One turning vector, and how many ticks it has turned:
The counts run from 0 to 315.
[-1.19 -0.89  0.71  0.09  0.41  0.97 -1.89  0.94  0.23 -1.81 -1.45  2.63
 -0.05 -2.04  2.35 -2.54 -3.20 -0.84  1.35 -1.65  2.56  0.22 -1.23  1.43
 -1.38 -0.09 -1.79 -1.22  1.89 -1.89 -1.88  0.17  0.68 -1.45 -1.04 -1.98
 -2.84  0.27]
84
[-0.31 -0.27 -0.20  0.80 -2.43 -0.89 -2.97 -0.12 -0.37  1.22  0.69 -0.94
  1.74 -0.76  0.31 -3.47 -0.34 -1.16 -1.34  0.68  1.49 -0.78  0.10  1.57
 -5.08  0.55  0.53  1.05  0.46  0.23  2.35 -0.56  1.26  0.89  1.91 -2.22
  0.15  1.79]
112
[-0.40 -1.41  2.02  0.76  1.93 -1.90 -1.15  0.60 -0.27  1.05 -0.21  2.76
 -0.68 -2.34 -0.79 -1.76  2.03  0.17 -0.22 -1.64  1.85 -3.02 -0.51  0.47
 -0.65  1.68 -2.26  1.80  2.53 -0.80  1.92  1.95 -0.17 -0.75  0.24 -1.66
 -2.07  1.88]
156
[-0.15  2.33 -1.60  4.57 -0.37  0.70  0.29 -0.04 -0.18 -1.00 -0.53 -0.62
 -1.49  0.80  0.81 -1.83 -2.46  0.35  3.63  0.48 -0.23  0.12 -3.05 -0.23
 -0.59  0.59 -0.55 -0.72 -1.32 -3.71  0.51  0.72 -0.10 -1.69  0.41  1.98
  0.14  0.89]
23
[ 0.36 -1.06  0.65  0.29  1.55 -0.49 -1.74  1.79  0.81  0.10 -0.32  3.91
 -0.92 -2.86  1.60 -0.23  0.37 -0.66  1.11 -1.78  0.81 -2.53 -0.57 -0.41
  2.08  1.74 -3.03  0.81  1.50 -1.47  0.72  1.57 -0.90 -0.71 -0.34 -1.26
 -3.21  1.12]
158
[ 0.41  1.83  1.11  1.14 -4.79 -0.94 -2.53  0.79  0.19  1.13 -1.91 -0.32
  1.70 -0.26 -0.84 -2.40  1.33 -0.21 -0.34 -1.53 -1.68 -0.91 -1.02 -1.05
 -1.28  0.28 -0.14  1.58 -0.48 -0.42  3.63  1.15 -0.59  1.02  2.16  0.74
 -0.78  2.54]
217
[-1.21  2.35 -1.12  2.49 -1.75 -0.48 -1.10 -1.10 -1.42 -1.35 -1.32 -0.08
  0.56 -0.41  0.22 -1.12 -1.80 -2.25 -0.28 -0.19  1.47  1.19 -1.09 -0.43
 -1.55 -0.75  0.29  0.98 -1.07 -0.21  4.00  0.56 -2.82 -0.07  1.54  2.13
 -1.41  2.99]
282
[-1.10 -0.13  0.71  2.55  0.64  0.44 -0.21  1.13  0.57 -0.20 -0.20  1.92
 -1.24 -1.02  0.75 -3.01 -2.75  0.00  1.37 -1.30  1.82 -0.37 -3.36  2.03
 -1.32  0.26 -1.70 -1.18  2.00 -3.27 -2.02  0.69  1.91 -2.34 -0.08 -1.24
 -0.62 -0.86]
86
[ 1.00 -2.45 -1.07  0.07 -0.34 -0.91 -3.77  0.10  0.12 -1.56 -0.85 -0.29
  0.44 -0.90  0.22 -3.32  0.59  0.17  2.13 -2.13  0.27 -1.78  0.34  1.48
  0.40  2.64 -2.37  0.08  1.15 -1.45  0.06 -0.06 -0.70 -2.09 -0.64 -2.36
 -1.44  1.13]
51
[ 0.84  0.72 -0.69  0.57  0.06 -0.48 -1.23 -1.96  0.55 -2.50  0.21  2.71
 -0.98 -0.10  2.36  1.28 -1.30 -0.46  2.64 -0.85  1.07 -0.33  0.71 -2.10
  1.26  1.48 -0.74 -0.68  0.92 -0.91  1.08  2.87 -0.67 -3.46 -1.41  1.59
 -3.29  0.98]
62
[ 1.29  1.78 -0.84  1.93 -0.34 -2.19 -0.74  3.44 -0.01  2.07  2.31  1.20
 -0.97 -2.06  1.19  0.07 -0.14 -1.29 -0.27 -0.10  0.27 -0.15 -1.00  0.42
 -1.00  3.00 -0.30  2.28 -1.38 -2.16  1.49 -0.30 -3.06  1.80  0.84 -0.97
  0.10  1.67]
196
[-1.00  1.42 -1.84 -0.69 -2.44 -1.89 -2.07  0.09  1.63  0.77  1.46  0.50
  1.56 -1.40  0.12 -1.32 -1.40 -1.95 -3.03 -0.26  1.09  2.00 -0.42  2.20
 -1.45 -0.52 -0.30  2.48 -1.22  0.50  3.54  1.84 -0.30 -0.96 -0.18  1.24
  0.85  1.43]
175
[-0.65  2.22 -1.52  3.12 -2.49 -0.21 -1.51 -0.08 -0.75 -1.17 -1.18 -0.46
  0.12 -0.69 -0.39 -1.32 -1.75 -2.01 -0.54 -0.03 -0.20  1.67 -2.10 -0.21
 -0.37 -1.11 -0.47  2.12 -2.17 -0.88  4.14  1.05 -2.22  0.25  1.02  2.11
 -0.66  2.59]
281
[-0.06  1.60  2.78  2.72 -1.10 -0.66  0.77  1.74  0.62  0.97  0.56  1.85
  0.52 -0.54  1.05 -1.60  1.29  1.34  1.99 -1.37 -0.15 -2.01 -1.93 -3.05
 -1.13  1.74  0.21 -1.08  1.59 -2.88 -1.43  0.61  1.94  1.11  0.13  1.09
 -2.89 -0.95]
225
[ 0.78  1.51  0.53  1.26 -0.93 -0.48 -0.20  3.00  1.98  1.77 -0.90  2.97
 -1.49 -2.70  2.39 -2.28 -1.47 -0.97  2.34 -0.70  1.71 -1.10  0.33  1.31
 -0.64  1.50 -0.82 -2.09  1.06 -1.88 -0.21 -0.67  0.00  0.47  0.97 -3.48
 -0.67  0.20]
191
[-0.72  0.65  1.01  1.97 -1.96 -1.87 -0.62  0.78 -0.08 -0.39  2.12  1.54
  0.44 -1.09  0.07 -1.61 -1.46 -0.53 -1.04  2.38  3.31  2.39 -0.29 -0.46
 -5.00  1.43  2.39 -0.14  1.10  0.11  0.07  1.47  0.36  1.83 -0.45 -1.52
  0.05 -0.74]
5
[-0.58 -2.03 -1.01  1.91  1.81 -1.51 -2.17 -0.49 -1.42 -1.90  1.88 -1.21
  1.96 -0.76  1.35 -2.18  0.82 -0.23  2.24  0.44  2.08 -0.77 -0.22 -0.61
 -3.32  2.04  0.35  1.29 -0.41 -1.97 -0.11 -1.51 -0.92  0.18 -1.93  1.18
 -2.97  0.71]
305
[-0.12  2.07 -2.06  1.41 -2.37 -0.48 -1.56  0.56  0.41  0.35  1.72 -0.99
  1.45  0.48  2.38 -0.35 -0.62  0.55  1.83  1.17 -0.67  2.04 -1.01 -0.02
 -2.91  0.36  0.81  1.64 -3.68 -2.97  1.11  0.42 -0.29 -0.42 -2.13  2.96
  0.00  1.54]
206
[-0.03  1.05 -2.23  2.37 -1.09 -1.21 -0.71 -0.74  0.67 -1.29  1.28 -1.71
  1.48  1.28  0.87 -3.60 -0.93  0.84  2.63 -1.98 -0.40 -0.12 -1.92  1.15
 -0.83  1.74  0.04 -1.05 -0.06 -2.91 -1.46 -1.03  1.04 -3.35 -1.01  2.19
 -1.03 -0.68]
310
[ 0.87  0.74  2.32  0.75 -1.07 -3.48 -0.97  1.48 -0.23  0.58  2.09  1.67
  0.30 -0.68  0.81 -0.60  2.31  2.07  1.18 -0.85  1.23  0.04  0.66 -0.30
 -3.05  4.43  1.61  0.75  1.35 -1.77 -1.32  0.21 -1.65 -0.21 -2.00 -0.72
 -2.03  0.82]
229
[ 1.24 -1.33 -0.73  1.86 -0.85 -1.19 -2.39  1.59  1.22  0.74  0.37  0.82
  0.25 -1.74  0.61 -2.65  1.27 -1.19  2.87  2.19  0.54 -1.80  1.79 -2.03
 -1.07  2.79 -0.64 -0.90  0.71 -0.36  1.25  0.99  0.17  3.12  0.57 -3.55
 -1.04 -0.94]
296
[-0.54  1.91 -1.97  0.42 -1.62 -1.76 -1.50 -1.09  0.03  0.25  1.25 -1.65
  2.07 -0.17  1.79 -1.54 -0.06  0.22  1.91  0.66  1.29  1.15  1.44  0.98
 -4.23  0.41  1.91  0.54 -2.09 -0.64  2.11 -0.62  0.00 -1.59 -1.24  2.38
 -0.26  2.01]
208
[-1.02  1.09 -0.74  2.18  1.04 -1.59  0.58  2.32  1.37  0.03  2.73  2.26
  0.21 -2.05  2.10 -1.61 -2.45 -0.99  0.78  0.42  1.87  1.68 -2.04  0.34
 -0.89  1.30  0.02 -0.74 -0.03 -3.04 -2.92 -0.02  0.98  0.43 -1.59  0.20
 -1.39 -3.01]
267
[ 0.12  2.96 -0.22  2.03 -3.02  0.74 -0.01 -0.34  1.16 -1.17 -2.46  1.83
 -0.28 -0.08  2.08 -1.59 -2.36 -1.23  3.40  0.03  0.88  0.59  0.14 -2.35
 -0.43 -0.33  0.41 -3.31  0.26 -0.65  1.44  0.90  0.52  0.20  1.34  0.00
 -2.38  0.47]
287
[-0.44  0.58  1.68  2.85 -1.58 -1.48  0.50  2.39  1.02  1.45  0.22  3.03
 -0.58 -1.54 -1.80 -1.65 -0.13 -0.50 -1.85  0.14  0.46 -0.50 -2.67 -1.60
  0.95  0.82 -1.21  0.75  1.95 -1.21  1.56  3.51  0.72  1.98  1.50 -0.79
 -0.11 -1.59]
258
[-2.26 -0.77 -1.67  0.35  1.67 -2.42 -1.47 -1.86  0.06 -1.20  1.49  0.18
  2.57 -1.45 -0.11 -1.55  1.16 -0.60  0.38 -0.77  2.00 -0.25 -0.02  0.30
 -0.55  0.21 -0.53  2.46 -0.45 -0.29  3.02  1.34 -0.40 -2.11 -2.53  3.46
 -2.54  0.82]
241
[-0.94 -2.02 -2.00  2.69  2.15  0.40 -2.44  0.26 -1.59 -2.24 -0.98 -0.48
  0.03 -1.64  0.73 -2.38 -0.98 -1.55  2.93  0.61  1.93 -0.34 -1.03  0.35
 -1.08  0.41 -1.77  1.16 -1.33 -2.06  1.96 -0.79 -2.47  0.33 -0.88 -0.31
 -2.15  2.00]
18
[ 0.32  0.42 -0.53  0.22 -4.26 -0.34 -3.27  0.52  0.31  1.25  0.75 -0.50
  1.62 -0.01  0.81 -2.81 -1.30 -1.06 -1.93  0.23  0.35  0.77 -0.28  1.46
 -4.81  0.46  0.91  0.83 -0.40 -0.23  1.70 -0.46  0.83  0.48  1.78 -1.75
  0.72  1.76]
111
[ 0.65 -0.45 -2.40  1.68  2.19 -0.93 -1.51  0.13  0.53  0.07  0.12  1.98
 -2.94 -1.60  0.92 -0.15 -1.55 -1.80  2.07  0.74  2.25 -1.00  0.58  1.61
  0.79  1.91 -2.40  0.60  0.51 -1.27  2.97  1.78 -1.94 -2.13  0.60 -2.45
  0.25  1.91]
93
[-1.15  1.64 -2.34  3.91 -1.64  0.06 -0.77  0.17 -0.40 -0.37 -0.79 -1.02
  0.40 -0.42 -0.97 -2.24 -1.77 -1.67  0.06  0.28 -0.68  1.07 -2.97 -0.01
  0.36 -1.01 -1.10  1.86 -2.15 -1.97  3.93  1.51 -0.93 -0.18  1.14  2.62
  0.52  1.06]
280
[-0.45 -1.14 -2.08  2.12 -0.04 -0.63 -1.19  2.12  1.44  0.74  1.45 -0.07
  1.06 -1.59  0.14 -4.72 -1.76 -2.33  0.07  0.89  1.44 -0.03 -1.56  1.48
 -0.79  1.13 -1.35 -0.63  0.60 -1.72 -0.78 -0.79  1.76  1.98  0.98 -2.49
  0.00 -2.98]
11
[ 0.24  0.62 -2.52  1.23 -0.97 -0.67 -1.66 -0.18  0.79 -1.85  0.57 -1.21
  1.37  0.48  1.98 -3.21 -1.10  0.28  3.22 -1.77 -0.42  0.01 -0.97  0.39
 -0.37  1.64 -0.44 -1.59 -0.51 -2.99 -1.78 -1.79  0.56 -2.57 -1.51  1.62
 -2.50 -0.79]
309
[ 0.24  0.60  0.30  2.73 -1.22 -0.12 -1.05  1.86  0.03  0.03 -0.34  1.57
 -2.45 -0.49  0.18 -1.62 -2.83  0.89  0.10 -0.90  0.68  0.87 -3.52  2.93
 -0.90  1.45 -1.77  0.82  0.15 -3.42 -1.00  1.82 -0.74 -2.43 -0.09 -1.89
  1.25  1.44]
88
[-2.22  1.77  0.29  0.52 -1.52  1.40 -0.69  0.57  1.76  0.94 -1.32  2.04
  1.72 -2.08  1.88 -2.45 -2.46 -2.33 -0.47 -1.24  1.46 -0.21 -1.36 -0.26
 -0.98 -2.94 -1.33 -0.79  0.07 -0.30  1.91  0.15  2.49  0.56  1.36  1.07
 -2.58 -0.29]
181
[ 1.33  0.23 -2.05 -0.29 -0.32 -3.22 -1.17  1.54  2.58  0.50  2.88  1.50
  1.21 -1.68  1.53 -2.11  1.05 -0.34  1.51 -1.61 -0.37 -0.90  0.59  0.83
  1.83  3.44 -0.96 -0.37  0.48 -1.46 -0.84  0.02  0.16 -1.48 -1.76  0.04
 -1.95 -2.16]
234
